Rotation paths and how fast each direction turns (deg/step):
Each turn is a multiple of 5 degrees from 10 to 175, or 0.
Each row of a path follows its step; steps can be skipped.
path 1
step 0: [ -1.4  10.4  10.9  -8.2  -2.6   9.5   7.3  31.0 -16.9 -31.1   6.5  12.6
  13.5   6.1   9.9  -7.6  11.7 -22.6 -18.0 -22.3 -18.0 -17.2 -17.9  -6.0
  12.9 -14.5  -2.7  -6.4   7.2  11.2]
step 1: [ 17.0  18.9  14.5  -3.5  12.0  -1.3  24.9   9.2  30.5   7.2   6.0 -26.6
 -12.5  -1.8  -8.4 -10.6  12.0  -7.0   0.8  -6.4 -36.6   2.9   7.9   9.2
  14.8  11.9  18.5  -4.3  -3.8  -7.4]
step 2: [ 19.3  13.0 -20.3   9.0  -7.6 -26.6   3.2 -14.3  10.4  -8.8   6.1 -25.7
   4.7  11.1 -11.3  -4.5  -4.1   0.0 -18.3  22.4   4.6 -24.3 -11.4  -1.2
 -24.5  20.4  -7.4  12.2  14.0  -7.6]
step 3: [  6.1 -20.5  20.4   1.7 -17.0  -6.8 -34.2 -16.8  -7.8  12.1   4.1 -17.9
  -3.6 -20.0  -2.0 -13.7 -12.2  18.5   0.9  13.9   5.2   0.9  -3.6 -24.3
  20.0  -5.2  -2.2  20.3  17.4  -0.1]
step 4: [-16.1   2.0 -35.3  -4.1  -4.1  15.7   0.9 -13.4 -15.0  -5.4  24.1  22.9
 -26.8  -2.7  -3.3   8.1  -1.2   1.3   5.7  10.8  -8.6   7.5   6.1  -5.4
  18.6 -18.0 -14.4  26.7  -9.7  15.4]
step 5: [ -8.7   5.3   0.9  14.9  16.6  -3.0  -7.0 -19.0 -13.2 -22.7   4.2   7.8
   1.5 -30.3   5.2 -16.3  15.4  -0.8 -13.2 -17.5  -0.8   6.6   5.0  25.3
   3.8  -7.0   2.4 -29.3 -21.8  21.5]
step 6: [ -7.3  12.2  12.5  -1.6  28.2   7.6  16.0   1.9 -15.8 -10.5 -19.1 -26.2
   3.5  27.1   3.5   9.3 -12.5  15.4 -15.1   8.6 -10.0  -5.2  24.9  14.8
  -5.4 -19.3  14.3  -9.1  -6.4  -8.6]
step 7: [ 20.5 -14.3   5.1 -40.3 -14.6  16.5   0.8  11.0   6.8   2.2   2.1 -10.0
  13.3  -2.8 -15.1  -8.8 -14.5 -16.2  -9.8   6.7  15.3 -27.4  -4.3  25.5
 -14.5  -8.3   4.4  -3.4  -1.4 -11.7]
step 8: [ -6.1 -24.3  29.2  -2.4 -20.1   0.0   5.4  -2.5  23.4 -21.4  18.6   0.1
  -2.3  -1.9 -15.8  23.5   8.3   5.1  -9.7  -3.5  -9.0  16.8 -16.3  -3.8
  -1.9   2.8  -2.1  25.7   4.7 -25.2]
step 9: [-25.5   5.1  -7.5  20.3 -31.7 -17.5  17.3  18.5   7.1   0.8  23.1  -6.0
  -8.8   3.9   2.8 -11.0 -16.9 -14.1 -17.0  -6.3   8.0   5.0  -5.0 -14.1
  16.6   8.8   5.3   9.0  -2.2  28.3]
[ -8.2  -2.0  -4.7   6.8  -6.9 -11.5 -10.2   3.9   4.2   5.7   2.3   9.4
  -0.3   2.8   0.7  -0.9   2.7   4.3   0.3   6.1   0.4   6.4  -2.9   6.0
   4.5 -12.5   0.1   2.1   0.0   4.8]  65
[ -2.8   6.4   5.1  -9.9   3.2  -3.1   2.0  -9.1   5.2  -2.4 -11.1   6.1
  -0.1  -0.2   8.5   5.3   2.0  -3.0  -0.1  -4.9  -0.8  -5.5   6.9   2.2
   2.2  -8.7  -5.8  -2.9   3.4  10.8]  60
[ -4.5  -1.5   1.6   7.0  -9.0   9.7  -2.6   6.5   8.7  -3.3  -8.0  -6.0
  -3.0  -0.2  -3.1  -0.9   7.4   0.0   3.9   2.4  -8.5 -12.3   1.4   5.2
  -8.7  -3.1   2.3  -1.5   4.0  -0.4]  60
[  0.6   2.9   1.9   4.5   4.3  -0.4  -5.0   6.6   3.3 -11.7 -12.6   4.6
   1.3  -5.8  -5.7  -4.3  -4.8   8.7 -11.0  -6.4   1.7   5.5  -1.7  -7.5
  -0.5  -1.8  -1.7   4.3   4.5  -3.0]  130
[ -7.7   1.5  -0.6   0.9   6.8   3.7   5.6  -3.9   1.9   0.4  -1.0  -4.9
   8.3  -1.4   2.7   5.4  -2.4   3.3   7.3   3.3 -10.5  12.7   1.1   6.5
  -0.9  -0.2  -2.2  11.2   9.2  -5.3]  160
[  2.1  -3.9   4.3   2.0   6.9  -1.2   2.0  -2.4   2.0   0.2  -2.4   2.3
 -13.6  11.4  -2.1  10.5   9.9   5.0  -3.6   6.2  -3.6   2.6   6.9  -7.5
   0.7  -1.4   1.3   3.7  -5.6  -7.3]  160
[ 6.3 -2.5 -5.7 11.1  2.1  3.2  3.8  7.0 -9.5 -1.1 -3.2 -4.6  0.5  0.5
 -3.9  4.7  8.1 -6.3 -0.6 -6.9  1.1  4.6  6.1  5.7 11.5 -3.4 -7.3 -4.0
  4.0  5.4]  70
[-1.5 -0.9  3.2  3.1  3.0  3.8  6.9  2.9  9.9  5.1 11.8  3.7  8.9  1.8
 -1.8  0.4  2.9 -6.1 -6.9 -2.5  5.1  1.0  5.4 -8.8 -4.9 -8.6  4.3 -4.9
 10.2 -1.8]  40
